Each row is where one point has got to under a steady rotation. How many steps took it there?
The counts run from 0 to 507.
-.25  .04  -.01  .08  -.25  -.25  -.07  .13  -.06  .02  .30  -.15  -.06  .04  -.07  .07  .01  -.17  .31  .03  -.01  .21  .16  .16  .00  .08  .35  -.16  -.03  -.18  .10  .05 -> 354
-.12  -.10  .09  .17  -.35  -.13  -.39  .18  -.08  .02  .10  .11  -.13  -.11  .03  .02  -.08  -.09  .27  -.02  -.12  .07  .09  .03  -.31  -.11  .28  -.13  -.04  -.01  .02  -.13 -> 278
.10  .04  .16  -.14  -.26  -.04  -.05  -.03  .14  -.16  .14  -.05  .21  .27  .02  .28  .07  -.13  .36  -.20  .02  -.02  .00  -.10  .03  -.12  .05  -.13  .02  -.13  .17  .33 -> 460
.03  -.10  -.06  .18  -.33  -.18  -.19  .13  -.07  .13  .09  .03  -.15  -.02  -.06  .15  -.15  -.12  .22  .05  -.17  .07  .07  -.08  -.30  -.17  .31  -.17  -.15  .10  .00  -.03 -> 281
.19  .18  -.03  -.06  -.27  .02  .10  .11  -.03  -.22  .12  -.11  .02  .20  -.03  .21  -.01  .01  .04  .16  .23  .27  .08  -.01  -.03  -.17  .06  -.17  .03  -.14  -.16  .44 -> 106
.14  .12  .15  -.06  -.34  .06  -.03  .09  -.05  -.14  .02  .21  .14  .28  .15  .33  -.03  -.05  .14  -.08  .13  .21  .07  -.24  -.09  -.30  -.13  -.01  .01  -.12  .10  .08 -> 506
.18  -.05  -.08  .20  -.27  -.09  -.17  .13  -.14  -.10  -.19  .21  -.04  .23  -.08  .19  -.04  -.05  .16  -.11  -.01  -.07  -.07  -.10  -.11  -.32  .14  -.15  -.19  .19  -.16  .21 -> 211
-.01  .08  .22  .00  -.28  -.06  -.05  .11  .11  .09  .31  -.21  .08  .04  -.01  .32  .03  -.07  .23  .05  -.10  .23  .18  -.07  -.22  -.07  .06  -.18  .04  -.08  .26  .16 -> 25
-.04  .19  -.06  .06  -.36  -.03  .06  .14  -.11  -.01  .17  -.10  .08  .21  -.03  .03  .12  -.18  .27  .26  .08  .19  .09  .11  .18  .10  .33  -.09  -.04  -.16  .11  -.04 -> 377
-.17  .20  .19  .09  -.21  -.08  .05  .04  .10  -.07  .23  -.11  .04  .27  -.11  .23  -.03  .01  .10  .12  .17  .34  .19  -.17  -.02  -.03  .07  -.12  .01  -.02  .09  .30 -> 65
-.06  -.10  .28  .04  -.29  -.08  -.10  .02  -.08  -.39  -.13  .31  .02  .19  .02  .11  .02  -.04  .22  -.13  .25  -.09  .01  -.03  -.02  -.14  .05  -.08  -.15  -.02  -.05  .25 -> 169
.23  .05  .02  -.16  -.39  .03  .12  .10  -.11  -.32  .06  .07  .09  .22  .10  .16  -.03  -.03  .09  .16  .31  .10  .01  -.09  .02  -.14  .09  -.12  -.07  -.17  -.11  .25 -> 126
-.10  .03  .03  .24  -.40  -.02  -.26  .21  -.23  .05  -.07  .27  -.13  -.03  .05  .11  .03  -.12  .10  .10  -.07  .22  .12  .01  -.20  -.18  .18  -.06  -.08  .05  .01  -.19 -> 272
.08  .20  .16  -.06  -.27  -.01  -.13  .13  .15  -.11  .16  -.22  .06  .22  -.07  .05  -.05  .12  .18  .23  .18  .16  .05  -.04  -.03  -.04  .14  -.21  .07  -.03  -.10  .43 -> 82
.06  .11  .02  .12  -.27  .01  .09  .08  -.09  -.34  -.09  .17  .01  .35  -.04  .18  .01  -.06  .01  .06  .28  .19  .04  -.05  .09  -.16  .07  -.04  -.08  -.04  -.16  .32 -> 141
.04  -.03  -.03  .18  -.26  -.13  -.11  .11  -.32  -.06  -.20  .36  -.02  .21  .02  .24  .08  -.02  .16  -.13  .09  .03  -.02  -.07  -.06  -.31  -.02  -.14  -.19  .16  -.08  .13 -> 215
.11  .13  .16  -.10  -.28  .15  -.12  .05  .12  -.17  .06  -.07  .14  .05  -.04  .14  .30  -.13  .25  -.04  .02  .13  .02  .17  .06  -.08  .15  -.18  .16  -.14  .12  .35 -> 438
-.02  .17  .05  .08  -.23  -.08  -.07  .10  .08  -.07  .18  -.25  -.01  .10  -.14  .04  .20  -.15  .37  .07  -.05  .11  .11  .27  .09  .06  .27  -.19  .09  -.10  .01  .28 -> 388
-.19  .21  .10  .04  -.27  -.02  -.20  .19  -.09  .07  .22  -.10  .16  .18  .10  .17  .14  -.01  .23  .04  .04  .34  .17  .03  .01  -.04  .02  -.06  .13  -.13  .28  -.03 -> 18
-.05  -.05  -.04  .27  -.34  -.08  -.35  .18  -.13  -.01  -.08  .27  -.04  .17  -.02  .06  -.12  -.07  .15  -.03  -.04  .03  -.02  -.14  -.12  -.22  .29  -.06  -.15  .15  -.03  -.14 -> 247
-.04  .14  .08  .10  -.27  -.01  .12  -.02  .11  -.17  .14  -.05  .18  .38  -.14  .25  .14  -.22  .25  -.02  .06  .16  .08  -.07  .20  .02  .21  -.05  -.04  -.07  .20  .22 -> 426
.07  -.11  -.06  .11  -.38  .08  -.21  .14  -.16  -.31  -.16  .38  .04  .16  .06  .12  .00  -.10  .02  -.07  .16  .09  -.05  -.05  -.06  -.26  .23  -.03  -.09  -.04  -.07  .05 -> 197
.09  -.08  .20  .12  -.35  .00  -.02  .03  .04  -.43  -.12  .23  .01  .29  .00  .15  -.06  -.12  .17  -.01  .17  -.06  .00  -.16  -.04  -.16  .12  -.04  -.20  .03  -.09  .18 -> 171
-.34  .04  -.01  .21  -.19  -.31  -.18  .17  -.14  .22  .14  .03  -.13  .03  -.17  .02  .03  -.04  .21  .09  .01  .23  .14  .06  -.06  -.01  .30  -.22  -.08  .06  .03  .04 -> 319
-.14  -.15  .08  .24  -.28  -.21  -.21  .08  -.14  .03  -.06  .31  -.06  .13  -.08  .17  -.09  -.08  .19  -.11  -.01  .01  .02  -.18  -.17  -.21  .18  -.14  -.23  .19  .02  .00 -> 245
-.07  .10  .17  -.01  -.28  -.18  .09  .09  -.09  .18  .13  -.07  -.06  -.09  -.18  .12  .27  -.08  .30  .20  .03  .12  .12  .17  .00  .05  .19  -.31  -.07  -.03  .12  .22 -> 365
-.21  .11  .18  .09  -.22  -.23  .07  .05  .00  .11  .16  -.07  -.03  .12  -.23  .08  .18  -.08  .31  .18  .07  .10  .12  .06  .12  .11  .28  -.25  -.14  .03  .12  .19 -> 370
.16  .24  -.01  -.02  -.32  -.01  -.02  .17  -.03  .04  .29  -.27  .16  .29  .05  .20  -.05  .01  .20  .19  .09  .26  .12  -.12  -.05  -.09  .09  -.13  .05  -.10  .06  .16 -> 51
-.03  .22  .18  -.04  -.29  -.07  .15  .10  -.12  -.09  .10  .04  .08  .29  .03  .21  .06  .09  .11  .20  .33  .25  .12  -.10  .09  -.05  -.03  -.14  -.04  -.08  -.02  .26 -> 90
.14  -.07  -.11  .02  -.30  -.05  -.18  .16  -.20  -.37  -.08  .19  .06  .21  .15  .11  -.06  -.06  .18  -.19  .16  -.01  -.04  .09  -.02  -.25  .08  -.05  -.03  -.15  -.18  .21 -> 178
-.11  .13  -.03  -.02  -.24  -.06  -.02  .03  -.02  -.20  .19  -.03  .21  .30  .01  .18  .16  -.20  .26  -.14  .09  .21  .05  .08  .22  .00  .20  -.06  .09  -.23  .18  .20 -> 429
.14  .18  .19  -.07  -.30  -.01  -.04  .10  .17  -.08  .19  -.21  .03  .19  -.08  .14  -.04  .08  .16  .23  .15  .14  .09  -.11  -.08  -.07  .12  -.23  .01  -.02  -.06  .42 -> 81
-.04  .02  .10  .21  -.31  -.05  -.31  .16  -.28  -.17  -.21  .37  -.03  .13  .09  .08  .12  -.05  .18  -.13  .09  .02  .02  .04  -.07  -.26  .01  -.04  -.07  .08  -.09  .00 -> 218
.01  -.02  .04  -.19  -.29  -.11  .03  .09  -.14  -.33  .13  .09  .13  .25  .10  .15  -.09  .03  .14  -.02  .37  .13  .02  -.06  .07  -.09  .11  -.14  -.05  -.22  -.07  .27 -> 124
-.07  .08  .19  -.24  -.30  -.05  .01  .10  -.08  -.10  .29  -.04  .11  .04  .13  .19  .01  .08  .14  .11  .25  .27  .14  -.02  -.06  -.04  .04  -.19  .08  -.25  .11  .23 -> 74
-.04  -.01  .14  -.04  -.28  -.10  .09  .01  .03  -.32  .11  .10  .07  .29  -.04  .16  -.12  -.01  .08  .06  .34  .14  .06  -.18  .05  -.03  .17  -.12  -.14  -.11  -.06  .31 -> 120
.20  .15  .14  -.06  -.39  .14  -.15  .11  .03  -.19  -.02  .17  .13  .25  .18  .25  -.03  -.06  .17  -.05  .12  .22  .04  -.15  -.11  -.29  -.07  .03  .08  -.13  .07  .04 -> 507
-.12  .22  -.05  .13  -.21  -.06  -.05  .12  -.03  -.03  .09  -.12  .06  .20  -.17  .02  .28  -.13  .22  .09  .06  .28  .05  .23  .20  .03  .27  -.17  .07  -.06  .05  .29 -> 393
.02  -.04  .16  .26  -.38  .04  -.28  .12  -.10  -.27  -.19  .30  -.09  .11  .07  .13  .03  -.16  .19  -.08  -.03  -.01  .05  -.03  -.19  -.24  .09  .05  -.13  .07  -.06  -.06 -> 222
-.27  .07  .19  .14  -.28  -.23  .08  .05  -.06  .02  .23  -.06  -.13  .01  -.10  .16  .11  -.19  .30  .14  -.02  .18  .24  .07  -.03  .09  .23  -.14  -.11  -.07  .16  -.01 -> 350
